Each row is where one point has got to under a steady rotation. How many ticks took it there?
The counts run from 0 to 459.
[139 138 131  96 111  92 115  95 110 135 140 118 119 109 113 169 140 170
 142  92 120  51 176 118 107 114 105 138 157  98 128 107  97 102 158  88
 151 120 148 121 138 137  95 126 112 149 158 149 149 120 117  76 126 122
 175  93 148 150 143 157 129 159 103 107] | 328
[ 98 126 126  95 135  96 102  90 132 129 141 111 148 125  87 126 123 151
 139 101 125  92 166 159 105 113  96  95 178  80 131  96  87 124 114 100
 158 122 152 124 122 164 106 135 107 158 135 125 163 132  84  71 113 129
 144  95 163 133 154 113 175 162 128 125] | 165
[149 171 103 118 120 114 117 105 159 136 122 103 138 103 134 135 159 177
 112 107 129  73 156 145 112 104 125 126 197  89 105 131  80 101 145 137
 166 113 154 125 140 135 108 147 147 167 144 134 147 144  98  91 138 113
 187 106 153 140 150 156 144 179 105 119] | 17
[ 95 150 101  93 134  95  97 114 159 139 139 134 121 124  94 132 153 170
 143 105 129 105 164 138 117  99 103 104 177  69 115 121  90 113 108 118
 150 111 153 111 141 156 111 126 114 142 134 136 153 139 102  98 111 118
 173 112 154 152 156 105 187 167 159 112] | 378
[117 129 110  90 133 100 114  95 118 128 136 150 122 134  72 166 130 151
 157  84 125  88 164 142 120 109 110 109 149  80 139 105  92 111 121  76
 173 136 137 130 148 138 109 125 109 176 165 145 142 127 112  78 107 120
 175 125 168 141 160 114 177 157 149 119] | 134
[117 138 132 125 115 126 145  97 149 151 130  98  97 137  93 170 126 184
 125 124 122  79 171 160 135 115  96  96 158  60 124 119  84  97 155 126
 135 150 130 119 134 147 128 132 104 173 165 145 112 115 107  71 116 102
 169  91 158 158 154 131 156 151 111 124] | 304
[117 151 120  90 109 108 109  75 148 139 137  90 115 129 121 143 124 155
 117  95 102  87 203 102 124  75  92 122 176  79 104 118  85 102 151 121
 132 123 130 123 130 138 127 131 132 141 152 141 148 108 100  56 111  97
 162  90 125 124 150 132 137 162 123 123] | 398
[136 168 119 110 111 100 119 111 129 129 129 109 132 110 128 142 152 169
 131  95 130  70 160 142 119  96 102 131 185  87 105 143  76  98 153  98
 173 113 158 130 135 121  98 133 156 163 139 150 155 139 102  83 131 110
 174 102 127 145 165 159 143 174  90  91] | 22
[133 171 113 106 110 116 116 111 151 127 132 116 132 103 110 130 178 161
 131 112 144  90 136 155 123 119 108 107 186  69  98 150  66  94 154 107
 171 118 145 122 143 126 107 128 138 169 140 149 146 129  99 100 138 117
 173 110 146 137 151 128 166 177 115  88] | 14
[113 166 107 115  93  77 122 102 118 142 142 131 132 138 132 136 125 187
 127  86 150  68 166 117 123  98 103 147 173 117 134 134 113  98 147 116
 152 132 142 118 147 129  93 126 136 160 141 147 142 115 130  55 107  99
 177  72 143 133 154 153 149 153 104 122] | 57
[128 136 110  88 120  86  97  73 133 118 125 113 122 109 120 132 115 155
 155  92 137  90 187 121 114 103 114 130 180  92 139  92 103 126 110 114
 148 116 152 123 132 151 104 141 112 138 140 137 161 126  94  60 125 122
 189  89 158 147 143 131 149 166 104 147] | 159
[156 175 110 104 111  97 104  81 141 125 125 136 127 118 103 125 159 138
 146  86 150  79 159 142 131  99 107 126 174  89 116 140 104 101 139 108
 183 116 146 134 144 116 111 133 156 167 149 150 157 121  78  66 133 105
 176 121 140 128 148 137 159 175 113 122] | 222
[151 136  97 105 128 116 118 106 155 145 152 116  95 117 107 176 154 201
 111 111 111  98 178 109 105 121 115 120 157  94 127 104  80 116 148 135
 152 135 137 110 129 131 119 133 124 164 150 132 118 143 120  72 117 116
 197  93 179 148 124 151 127 175 141 115] | 114
[108 148 124 106 120 110  99 100 161 146 139  99 144 116 100 135 129 206
 122 105 123 103 183 112 105 110 107 109 178  88 134 109  70 113 116 116
 120 126 164 127 132 170 121 144 106 148 156 118 158 156 109  56  97 128
 155  97 139 143 160 130 154 170 118 122] | 172
[145 148 125  94 114 126 125 113 159 141 149 109 103 122 107 167 155 211
 132 119 102  91 173 107 103 129 103 115 164  90 113 106  81 109 148 112
 134 126 141 122 145 126 110 137 122 162 168 127 125 150 123  65  97 117
 195 102 147 137 131 158 143 164 147  95] | 110
[133 129 119  97 121  72 130  93 141 134 145 116 101 136 107 141 133 181
 128 118 127  75 157 144 125 115  94 128 166  75 112 114 126 130 150 110
 163 103 144 124 127 128  79 121 120 143 126 153 136 119  85  79 134 103
 186  62 158 159 138 149 153 161 137  96] | 89
[135 171 110 111 117  97 108  91 128 146 125 119 132 109 110 144 124 178
 124  87 132  73 186 140 112  83 121 131 174  92 130 136 118 110 129 118
 163 110 154 136 135 123 118 151 151 165 156 144 153 137 100  51 130  90
 172 132 135 149 163 154 161 163 105 139] | 230
[131 160 117 106 105 103  91  87 121 126 139 112 109 112  81 144 139 148
 139 113 152 107 170 118 122 109  96 136 182  84 158 111  70 107 125 113
 143 145 123 100 116 139 141 132  99 144 141 160 145 125 102  60 145 134
 186  91 160 140 136 100 146 169 113 128] | 153
[148 127 113 105 120  94 111  99 127 130 159 121 123 109 103 159 161 172
 130 105 121  49 171 134 104 127 118 126 160  91 127 114  90 111 146 102
 170 119 157 113 132 133  90 134 130 165 145 134 148 124  96  95 134 116
 186  97 175 162 125 162 143 162 121 104] | 324
[ 95 142 121  99 124 113 107  94 136 142 139 132 142 107  97 139 144 143
 113 111 115 120 169 122 110  87  89 102 164  65 123 116  78 104 162 111
 162 131 115 140 128 132 122 119 150 181 145 135 152 111 107  68 105 116
 142  95 132 116 184 114 168 174 121 135] | 197
[106 140 130  78 117  91  91  86 125 123 141 119 116 116  86 121 122 131
 139  98 139 103 168 139 113  99  99 121 177  68 141  96  86 103 120  90
 151 124 133 126 117 151 115 125 104 144 140 147 160 117  80  73 121 129
 158  94 155 134 161  94 172 159 119 129] | 161
[155 140 111 102 116  88 113  91 128 125 151 124 103 125 105 160 160 160
 150  97 117  85 163 123 120 130  86 118 158 101 115 117  82 108 155  89
 178 136 144 120 132 129 100 120 116 164 144 143 138 131 116  77 113 128
 182  78 174 120 127 150 130 174 142  93] | 120
[ 99 135 106 109 119  68 131  96 127 146 135 143 124 160  93 135 116 162
 133  86 144  81 146 149 141  94  89 127 162  84 139 135 125 103 141 106
 154 131 134 113 150 133  90 119 120 157 135 157 140  97  96  70 120  91
 164  77 167 147 166 126 178 152 129 129] | 63
[127 138 127 101 103  83 130  80 141 143 135  97  98 141 125 143 127 172
 136 113 112  65 157 141 121 117  93 126 176  74  99 110 103 123 155 105
 147 107 140 132 136 134  90 123 114 144 140 138 133 132  92  66 110 110
 171  70 140 135 138 164 142 159 124  99] | 93
[120 155 119 109 119  98 125 114 140 142 123 117 130 143 119 156 120 172
 133  74 123  68 164 141 132  91 105 122 168  99 111 147  94  80 154  89
 161 128 164 126 144 137  99 137 140 158 174 157 143 134 118  83 118  93
 151 102 140 142 165 143 148 173 110  89] | 31
[129 111 125  80 133  94 128  90 147 145 131 120  95 143 111 154 118 168
 139  99 104  85 159 150 122 105 101 107 161  59 100 107 110 118 148  92
 159 103 139 136 142 142  91 125 121 153 150 143 131 123  89  88 108  95
 174  87 160 150 155 140 165 155 144 107] | 98
[151 153 128  98 111 108 110 101 133 144 138 127 131 111 130 118 121 186
  88  94 157  95 152 104  89 116 119 147 176 101 141 129  98  98 135 132
 146 116 141 124 133 124 100 150 152 168 146 156 139 115  97  59 119  92
 188  87 175 133 172 132 151 161 102 138] | 256
[134 129 104 100 122  89 124  74 123 126 136 124 123 140  99 163 136 140
 166  78 107  69 174 147 117 116  88 104 157  98 120  95  83 110 142  69
 184 142 134 129 139 134 105 125 107 172 159 128 143 115 116  71 103 127
 175  97 165 114 144 146 147 153 130 118] | 129
[138 148  98  88 117  92  92  77 165 129 124 129 125 110 130 117 153 152
 129 106 131 114 174  84 119 108  99 118 173  81 111 116  86 112 145 124
 144 117 155 126 139 149 105 128 140 147 135 130 164 127  90  81 110 107
 168  82 146 136 142 139 145 192 124  98] | 186
[134 151 106 112 121 102 112 105 157 137 135 120 124 144  82 112 134 177
 105  89 161  99 127 156 117 115 107 113 170  96 140 149  98  83 132 111
 156 138 162 115 136 136 114 147 126 164 152 158 151 127  76  86 132  96
 150 109 181 148 148 116 160 173 135  95] | 245
[140 161 110 106 127  97 108 111 149 124 129 125 143 108 124 137 168 165
 118 103 141  74 148 153 115 101 118 120 181  82 107 134  82 101 147 119
 183 103 161 119 131 128 101 130 152 167 131 145 152 134  90  98 141 114
 178 110 156 151 152 150 156 180 113 101] | 18
[160 148 134  97 114 127 104 110 136 122 146 114 111 105 110 157 168 195
 142 106 136  58 166 122 107 132 113 128 163  79 121 119  84 106 146 106
 148 109 155 125 149 129  95 133 127 158 160 139 137 125 111  82 119 115
 206 103 151 152 124 146 147 153 124 107] | 319
[122 166 109 101 114 116 120 123 157 130 135 131 135 144 117 129 142 185
 130  71 144  84 140 131 124 112 116 115 166 102 113 155  83  70 139  97
 149 126 158 113 161 134 100 136 137 165 167 154 139 129 118  89  96  94
 166 109 157 125 156 128 167 160 140  96] | 40
[125 166 118 121 114 127 130  99 150 140 156 125 116 121 108 135 156 185
 111 141 157  99 137 143 120 130  90 102 174  76 129 127  78 104 151 136
 156 136 122 120 136 122 109 129 127 190 130 144 115 114 108  66 103 122
 199  67 169 117 154 123 172 152 119 127] | 286
[133 160 113 121 105 122 130  91 158 136 140 118 110 112 126 144 152 190
 117 135 142  95 158 134 116 130 101 116 175  84 122 117  85 114 146 162
 150 132 128 126 141 127 104 132 132 190 132 128 117 125 116  60  99 101
 209  70 159 126 148 144 159 159 112 141] | 287
[104 127 112  93 123  98 125  85 146 144 152 108 130 140  87 145 136 134
 108  92 101  92 176 142 118  81  81  89 180  75 104 108  75  96 147 111
 154 133 129 109 119 139 131 137 130 167 145 137 148  99  84  84 120 108
 139  93 150 121 152 116 159 158 139 127] | 401
[116 143  88  94 130  82  97 116 137 128 140 161 137 117 102 135 165 169
 140  99 143  88 152 115 109 130 124 127 172  98 139 114  85 112 119 111
 162 125 149 110 143 141  91 122 108 161 137 146 155 134 116  95 114 138
 199  97 188 156 139 133 167 172 134 112] | 351
[112 143 113  96 122  85  79 104 165 131 147 130 125 119  77 121 160 175
 130 104 142 124 171 104 116 118  97 106 167  80 122 128  90 106 137 106
 142 122 169 120 139 145 101 127 120 146 147 137 166 148  93  90 111 113
 140  95 144 156 141 124 169 186 139  78] | 178
[122 151 126 125 113 108 129 108 147 146 141 114 119 142  65 128 131 182
 106  87 151 105 136 150 124 106  91 114 174  89 143 153  95  83 138  85
 150 134 156 108 134 128 136 150 125 155 164 170 149 130  92  69 130  95
 140 118 150 143 163 112 170 169 125  99] | 241
[115 153 110 108 115  94 111 114 140 139 156 132 105 135  84 127 162 189
 116 130 144  97 135 151 115 126  97 121 173  72 130 131 108 122 137 133
 150 110 132 116 134 116 101 118 119 146 119 169 135 130  84  79 124 108
 198  86 163 155 138 122 186 150 153  99] | 81
[145 164 107 123 106 117 133 107 165 154 126  90 119 138 108 128 120 209
 112  91 144  92 154 132 120 113 116 119 179 110 133 155  88  82 137 116
 123 140 172 109 146 143 131 160 120 154 176 148 135 146 113  61 118  92
 156 108 158 139 151 149 146 168 112 112] | 243
[126 118 112 103 135 123 133 107 172 153 138 107  97 133 114 167 132 213
 111 113  93  94 173 127 101 110 115  99 167  76 111 109  87 113 135 137
 131 122 132 121 140 135 118 145 122 166 161 128 118 130 106  69  97 103
 185 112 172 147 146 142 147 153 154 123] | 105
